Each row of D is roughly a mix of the hidden directions of one of a few groups.
D, 75 rows:
[[-22.5  21.7   4.8  34.8  -0.7  13.6 -11.1  -4.9   2.8 -57.2]
 [ -7.5  22.2 -25.3 -47.1 -20.5 -22.0  -1.3 -14.4  26.0  24.9]
 [ 20.5   2.9 -11.7 -36.0   9.4  41.5  14.1  37.1  -5.4 -23.2]
 [ -9.4  -2.6 -47.1 -17.5  43.9  20.1  -1.6 -16.9  23.7  -4.8]
 [ 42.2  33.5  30.9  -5.3 -28.3  -7.3   1.5 -14.2   5.1  29.2]
 [  4.4  50.4   2.3 -43.6   6.7 -17.1  -5.0   8.7  18.3 -24.3]
 [ 28.6  20.0  38.4 -40.2   4.3 -19.0  33.3  -4.6  -3.9  -0.9]
 [ 33.6  17.1  -1.5 -27.1 -22.9  -3.8  -4.9  -2.9  33.8  44.2]
 [ 15.8 -32.9  -8.5   8.5   6.9  19.6  11.2 -17.2  36.9  46.2]
 [ 40.7  19.5  -7.7  29.1 -16.0  17.1  -5.6  26.2 -20.5 -34.5]
 [ 29.1   7.9  47.0  21.4  -7.6  14.2 -27.5 -30.9 -16.3  -2.1]
 [ 29.9  17.1  61.1  -1.0  -8.3  -9.9  10.2 -24.9   1.2  -3.4]
 [-14.2 -28.7  40.8  19.8 -23.8 -22.7   7.8  18.4 -33.4 -12.0]
 [ 48.3 -31.3 -10.5   9.0  23.9  10.6  13.6   3.5  24.7  28.9]
 [-34.3 -11.0  -7.2 -42.1   6.4 -28.1   4.4 -21.7  15.0  34.0]
 [ 27.3  28.2  27.6  22.1   7.0  25.4   3.6  -4.2  47.9   4.3]
 [-26.3 -29.6   5.8  28.9 -11.3  -3.7 -15.4 -25.5 -34.1 -34.6]
 [ -2.8  -2.7  12.6   6.2 -56.1 -12.6 -17.8  41.4  -7.9  14.6]
 [ -2.0  17.8 -42.1 -10.5  46.9  22.6  10.8  24.4 -11.8   7.8]
 [-20.9 -36.9  33.8  45.0  15.1   8.6   5.1 -14.5  -8.0  15.8]
 [ 17.6 -17.5  48.1  41.2 -14.3  -2.3  -5.4  -8.5  27.9 -10.0]
 [ 22.4  26.1  38.2  16.6  33.7  15.7   1.8  15.0  16.1 -32.2]
 [-30.9 -24.5 -57.9   3.2   6.8   1.5  -7.8  27.6  -3.8   4.5]
 [ -0.4  34.5  28.1   1.7 -19.3  -2.7  -8.3 -39.3 -42.9  -2.6]
 [ -8.6  30.1  23.4  22.3 -28.3 -42.6  -9.7  -4.2 -31.8  -7.4]
 [-18.4 -42.9 -32.6  -9.6  -6.2  -3.0 -11.7  23.6 -34.0  24.3]
 [-28.3   6.2   6.7  40.2 -24.0  -0.7  16.5  -7.1  47.2 -13.8]
 [ 22.4  34.2  30.8   2.6 -14.3  -1.7   0.3 -31.8  42.6 -12.6]
 [-43.9  39.1  36.8 -11.5   5.8  -2.6  -7.8  -8.5  10.6 -24.3]
 [ 22.7   8.6  47.5  23.3  42.6   1.9   7.7   4.4  21.2  -9.3]
 [-35.1  31.1  38.0  11.7 -17.9  -7.6  -4.8 -27.7  25.4  15.3]
 [ -7.1 -16.7  55.5  18.8 -16.6 -22.8  12.5 -15.5   4.7 -29.0]
 [ 11.0  51.7   5.8 -32.8  -4.6 -15.1  -2.1  -4.8  40.4   3.1]
 [-19.7 -50.2   9.7  -8.0  -7.5 -22.9  11.5  37.6 -20.3  14.7]
 [-17.7  -4.8 -24.2  30.4  12.9   3.6 -13.9 -10.4  56.6  17.0]
 [-30.3 -27.6  -4.4  27.0 -30.2  -1.4 -28.9 -10.4 -25.9 -29.4]
 [ 42.5  29.9  25.4  39.4 -11.3   1.1   1.2  -2.3  26.0  10.1]
 [ 28.5   7.7  13.6 -42.7  30.4 -28.0  18.7  -4.5  13.9  25.9]
 [ 41.6 -21.9  21.4  50.0  17.7   8.6   8.9   3.9   3.9  12.4]
 [ 27.1 -22.2  10.2 -30.3  17.9 -14.8  21.2 -32.1   3.6  39.2]
 [-34.6 -29.1 -14.4  18.5 -34.3  -0.5 -35.0  -5.6  -0.9 -28.2]
 [ 24.3  36.6  45.1 -15.0   2.4  -8.3  14.1 -34.5  11.4   6.3]
 [ 23.1  -3.6  -7.3 -30.6  33.3   3.6  18.8  18.7  48.1  12.0]
 [ 20.9   6.1  56.6  29.9 -16.0   5.7  -3.8 -23.4  16.8 -11.0]
 [ 32.9  39.4  19.1 -28.5  15.2  36.9  -3.5 -19.9  -1.0  -2.1]
 [ -9.4 -20.9   4.0  19.4  14.7  -1.7   7.3   1.7 -67.8  -5.8]
 [  4.6 -41.1  -3.0  12.3  -6.2  -8.1 -27.9  17.3 -52.5  -1.6]
 [ 22.3  19.7  10.2 -24.3 -21.8  -7.7   6.5  30.3  40.3  33.5]
 [-15.4 -20.9  33.0  30.0  -8.8 -10.4  -1.7 -31.7 -24.5 -36.9]
 [ 34.6 -12.4 -19.0  23.5  -0.8  54.6   2.2  17.0   9.4 -13.8]
 [ 14.1 -20.0  35.4  28.8 -21.2  -2.4 -26.0  -8.5 -42.8 -10.1]
 [ 15.2 -13.9  14.8 -17.1 -37.2 -19.6   0.4  30.7  -9.0  45.7]
 [-39.6 -16.8 -19.7  50.3 -23.1  -2.0  -7.8   1.9  19.6  -7.9]
 [-28.1  29.2 -33.0 -38.0  -6.2  -1.2  32.5  11.3 -18.5  -8.6]
 [-16.9  -8.0   7.7  21.2 -32.9  -0.2 -29.1 -36.2  18.8 -36.9]
 [-47.0  15.5  12.7 -12.1  -1.4  -8.6 -11.1   5.7 -34.8 -40.3]
 [ 43.8 -14.9 -11.6   9.8  26.9  25.1   4.5  31.3 -13.0 -30.4]
 [ -9.6  42.9   1.9 -26.4  -1.5 -12.4 -10.2  18.5 -18.9 -47.2]
 [ -2.6  -3.8  50.5  29.9 -12.4 -14.4   7.6 -21.2 -21.4 -32.1]
 [ -2.5  35.9  -3.4  -2.0   3.1   7.8  10.4  59.8  27.0  -4.5]
 [-66.4   4.7   0.5 -14.0 -25.2   3.0  -9.2 -21.1  -4.6   1.9]
 [ 10.0  50.2  34.0 -10.4  -7.7   4.0   7.4 -42.2  -5.0  -0.1]
 [-30.1 -15.0 -58.2  -8.5   5.8   3.0  -7.3  25.6 -21.8   2.4]
 [ 68.7  13.1  -9.8  15.1   1.0   6.8   4.3  18.9  13.0  -2.5]
 [ 40.6  25.0 -28.6 -23.7 -12.7  14.3   2.6   3.4  40.4  12.5]
 [-26.2 -23.9  -2.1  48.5 -33.6   3.0 -16.7   5.4 -19.6 -19.7]
 [ 18.4   7.3  32.4   8.8 -16.0  12.1 -25.2 -20.7 -52.4  -9.2]
 [-20.2 -28.4 -35.7 -15.5 -30.6  -0.2 -30.8  10.7  31.5   9.8]
 [ -1.4  -9.2 -26.0 -39.5  27.6 -37.6  19.0  13.5   5.3  27.5]
 [ 34.2  15.3  34.4 -13.8  19.6   0.7  13.8 -13.5  46.8  10.1]
 [ -6.1 -40.0  31.1  -3.6 -45.1 -28.9  -7.5  -2.9  14.3   7.6]
 [ 35.7  16.2  28.4  -5.0  22.3  20.8  -3.5 -16.6  46.5   8.5]
 [-23.7 -15.0  23.0  50.0 -23.6 -11.5  -4.7 -13.4 -31.9   9.9]
 [  7.5  -0.7 -40.8 -12.3 -21.1  54.2  -2.1   5.6  22.7  -3.8]
 [ 13.6 -13.0 -36.9 -34.8  -2.4   3.8 -13.8 -18.1  25.6  41.3]]
Here is one row of each group, with its name. Which group are the others in?
[ 44.1   2.7  11.3 -42.3  27.4  23.7  10.5  20.6  10.0  -2.5]
(4)
[ 40.4  -6.2   4.3   7.9  36.4  37.7   8.0  16.3  28.5 -13.5]
(52)
[ -9.6 -35.5 -15.0 -17.0  -3.3 -11.4   6.2  45.1 -24.1  34.0]
(26)

[-33.2   6.5  28.2  38.9 -26.7 -16.2  -9.5 -10.2 -34.1  -6.0]
(52)
[ 19.3  18.5  -4.6 -48.4  25.9   3.7  31.9  11.4  29.6   5.8]
(4)
[ 44.1   2.0 -10.9  15.6 -20.5  -5.9   7.0 -10.7  31.7  43.4]
(52)
[-37.3  12.3  33.4  20.7 -21.9 -18.7  -3.3 -30.7  11.5  28.5]
(52)
[-27.6 -43.6   2.6  37.8 -13.9   2.5   0.1 -11.3 -33.7  16.3]
(52)
[ -9.2 -34.5  -1.9   8.3  28.9  -2.1   6.4 -43.2 -40.2 -10.6]
(26)
[ 17.1  29.0  41.8  36.3   9.2 -11.1  -3.1  13.1 -16.0 -31.1]
(52)
[  0.5   1.5  25.0  60.2 -17.1  18.2  -6.2   3.5 -24.0 -18.0]
(52)
[-13.8 -37.5 -35.8  12.6 -28.6  12.2  -4.6   3.6 -42.2   0.6]
(52)
